The rows of Y fall into 3 groups, and each row is roughly a mix of its group's hidden directions.
Y (84 x 13):
[[ -4  -7 -14   4  10 -23   6   5  13 -19 -18   5  -4]
 [ -3  -2 -25  16  14   1   2  -8 -16 -10  10  -6 -13]
 [ -4 -16  -4   6 -23 -15   3 -11 -16 -13   0  11   3]
 [-10   2  -2 -12   5  -5   6  10  12   8  -5 -31  14]
 [ -4  -2  23  -1 -13  -3 -21  11  12  -2   0   6  18]
 [  2  25  13  -5  18  12 -10  11 -12  -5  -2  -8   8]
 [-11   3   1  -2   4   5  -5  -9 -18 -19  19 -14  16]
 [ -2 -23 -25   5   3 -11  -5  10   5  11   5 -13  -5]
 [ 11   2  16 -21  -3  15   5  15   5  12   5   3  17]
 [  5  -7 -16   3   7 -22  10   6   2   5 -12  14 -21]
 [ -6 -13 -10   5 -11  12  -3  -2  10  16   9 -27   7]
 [ -3   3   8  11 -17  -5  -8 -18 -18  10   2  12 -18]
 [-12   8   9  -7   3  -4  -7  -2 -19 -19  11 -10  20]
 [ -3   7 -16  -3  20   6  14 -13 -16  -8  14 -10  -7]
 [  7   5   8  -5   0 -18   4   6   2  13 -15  23 -18]
 [ -1 -14 -12   3   2   2  -1  10  32  12  -3 -13   2]
 [ -1 -13  -4  -1 -20 -26  10   0  -8  -3 -15  10  -2]
 [  8   2   6   5   8   2 -22   3   4  20  -4  11 -23]
 [ 11  14  21 -14   0  17  -1   4 -13  11  10  11   5]
 [  5 -21 -11  10 -15   2   4  -8  20  13   0   8 -12]
 [ -5   9  14  -9  -7   1  -2 -17 -28 -15  -1  -3   7]
 [ -5  20  16  -9  18   7 -11  10  -3  -6   6 -11  15]
 [  1   6 -10  14  21  13  -3  -7  18   5  11   2 -18]
 [ 11  15  20  -3  -4  -1   3  15   1   2  -7  27   2]
 [ -1  -4 -21   6  19 -15   8   4   2 -23  -8   3  -5]
 [ -3 -17 -23   4  -3 -11  18   0  19   5  -4  -8  -5]
 [ -1  17   4  -1  18  23  -9   2  -7  -4  10 -17   8]
 [ -3   4 -15   3  20  -1   2  13  19  10  -5 -21  -5]
 [  9  16  -8  -2  21   1  13  -3 -19  -3  -4   9 -18]
 [ -6 -24 -25  11  -8  -2   4  -6   2  -7   6 -15   3]
 [ -6  -9 -15   6   9  -1 -14 -18 -11   7   5 -14 -21]
 [  0  -3 -14   4   7  -1  12 -19 -19 -13  14  11 -12]
 [  2  22  16  -6   9   1  -8  12 -21 -11 -10   0   8]
 [-11   1  -6   0   2   4   2 -29 -16 -13   5 -18  -3]
 [ -5 -21  -9  -6 -12  -7  -3  -3  15  12 -13 -22   1]
 [  3  21   8  -5  20  18  -7  13   5   7  -3 -15   4]
 [ -6 -19 -23   3  -4 -10  13  -8  12   6  -5 -14  -8]
 [-11 -16 -18   8  -2  -4   0   0  19  -9  -4 -22   9]
 [  8   4  21 -20  -5   4   2  15  15  14  -6   6  12]
 [  8 -16 -14   1  -9 -13  10   4   0  22  -3  10 -18]
 [ -5  21  24   1   1  13 -13 -10 -10 -12   5   0   8]
 [  3  22  16  -3  14  -4  -3  -2 -13 -15  -5  20  -5]
 [ 10   7  12 -15   7  12   5   6 -13 -18   8  14  17]
 [  7   9  25 -11 -13  -2  -5  13  -9  -1 -10  14  13]
 [ -7 -19 -24   6   6  -3  -6  -7   7   8   4 -21 -11]
 [ -6 -20 -19   1  -3  -5   9   5  21   4  -1 -19   7]
 [  5 -13  -2  -2  -7  -4   1  19  28  15 -11  -2   5]
 [ -8   3 -11   6   6   0   8 -29 -15  -8   5  -6 -17]
 [ -2  -3 -20  -6   5  -6  21   1   6  12 -10 -23  -6]
 [ -7 -25 -15   9 -18 -14   3 -10   3 -13  -4  -1   3]
 [ -7 -16 -21   6  -8   5  10 -17  -8  -5  10 -19   2]
 [ -8   1 -16   5   2   1  28 -16   7 -16   6  -9   4]
 [ -8   5 -13   7  19  12  -4   2   7 -12   6 -26   9]
 [ -2  13  16   0   8  20 -20   8   5  -1   8 -12  16]
 [  4 -18 -14   4  -1  -9  -5  10  19  21  -8  -2 -14]
 [ -6   2 -11   9  16   6 -12 -19 -15  -2  13  -8 -18]
 [  2   5  -6  12  23  15 -14   9  13   3  18   0  -5]
 [ -3 -25  -8   6 -27 -11   3  -4  12   6  -5   0   3]
 [ -3  18   2   4   9   7  15 -15 -15 -20  12   8   0]
 [ -5 -18 -29  10   5  -1   6   0   5  -8   5 -18   2]
 [ -5  15  -3   5   9   8  20 -13  -7 -22  14   2   7]
 [-10  -7 -13   6   9   8 -10 -22   4   2   5 -22 -13]
 [-15 -14  -3  10 -18  -3  -8 -11  14  -7  -4 -19  11]
 [  3   0  13  -5  -1  10 -12  22  20   4  -1  -4  21]
 [ -3 -21  -1  -2 -21 -19   4   0  15  -6 -14   7   7]
 [ -8 -12   1  -4 -10   0  -1   5  25  -5  -7 -17  21]
 [ -3 -12 -23   1  -1  -9  21 -16 -12  -4   4  -4 -11]
 [  3  -9 -11   6 -14 -13  12 -10 -24 -11  -9  10  -8]
 [ -1 -24 -18   7 -15  -5  11 -11  14   9   2   2 -10]
 [-18 -10   5  -7  -7  -9  -6  -3   8  -7  16 -15  23]
 [ -2 -10 -20   6   5  17   8 -14   9   7  14 -18  -6]
 [  3 -20  -4   2 -24 -14   5 -10 -10   1  -2  18  -6]
 [ -7  -1 -19  -8  12  -2  19  -3   3   6   2 -28  -1]
 [ -2  -7 -21  -5   3 -14  25  -3   0   8 -10 -14 -10]
 [-10   3 -14  17   8   4  -8  -5   6  11   4 -27 -12]
 [-13   3   0  -4   8   3  -2 -11 -14 -18  23 -13  15]
 [ -9 -21 -20   0  -3  -6  -5 -11   0   6  -2 -25  -6]
 [ -2   8 -15  14  19   5   7 -14  -5  -7  16   5 -18]
 [  4 -16  -4  -1  -7  -9 -14   4  10  24 -15  -3 -16]
 [ 10   5  12   2   4   6  -9  11  23  15  -6  19 -10]
 [  8  -8 -27  -1  21   0  14  10  -7  -9   6   1  -4]
 [  4  14  10   1   6  -7  -1  -7 -20 -13  -2  25 -11]
 [ 11   7   4   8  11   5  -7  18  19  14   1  19 -11]
 [ 14 -14  -6 -16  -3 -11  16  16   4   7  -6  19   0]]
Here is one row of each group, with its name. Which group are the others in?
[ -8  -2  12  -3 -12  18  -9  -5   7  -4   8 -19  24] | N
[-11  -6  -6  -5  -7   2  15  -7   7 -14   1 -22  22] | A
[ -4 -24 -18   5 -14  -6  12 -10  15   9   3  -6  -6] | G

[  9  -2   9  -7 -14 -17   2  18 -17   4  -9  19   5] | A
[ -5 -16   3   8 -23  -5  -8 -12 -10 -15  10  12   9] | G
[ -6 -12  -3  -4   2   9 -16  11  11   1   7 -24  19] | A
[ -3  -9   1   0   5  10 -30   1  11  14   0 -18  -3] | A
[  2 -11   5 -10 -20 -12  10  15  11   4 -16   0  16] | A
[  3  12  -9   3  19  16   6 -11 -21 -10  12  -4  -8] | G
[-10 -13   7   1 -18   1 -12   4  16   3   3 -16  21] | G
[ 12   2   2   6   8   0 -12  22  13  17   0  18 -11] | A
[  8 -15  -7  14  -9  16  -5 -10  17  10   8  13 -13] | G
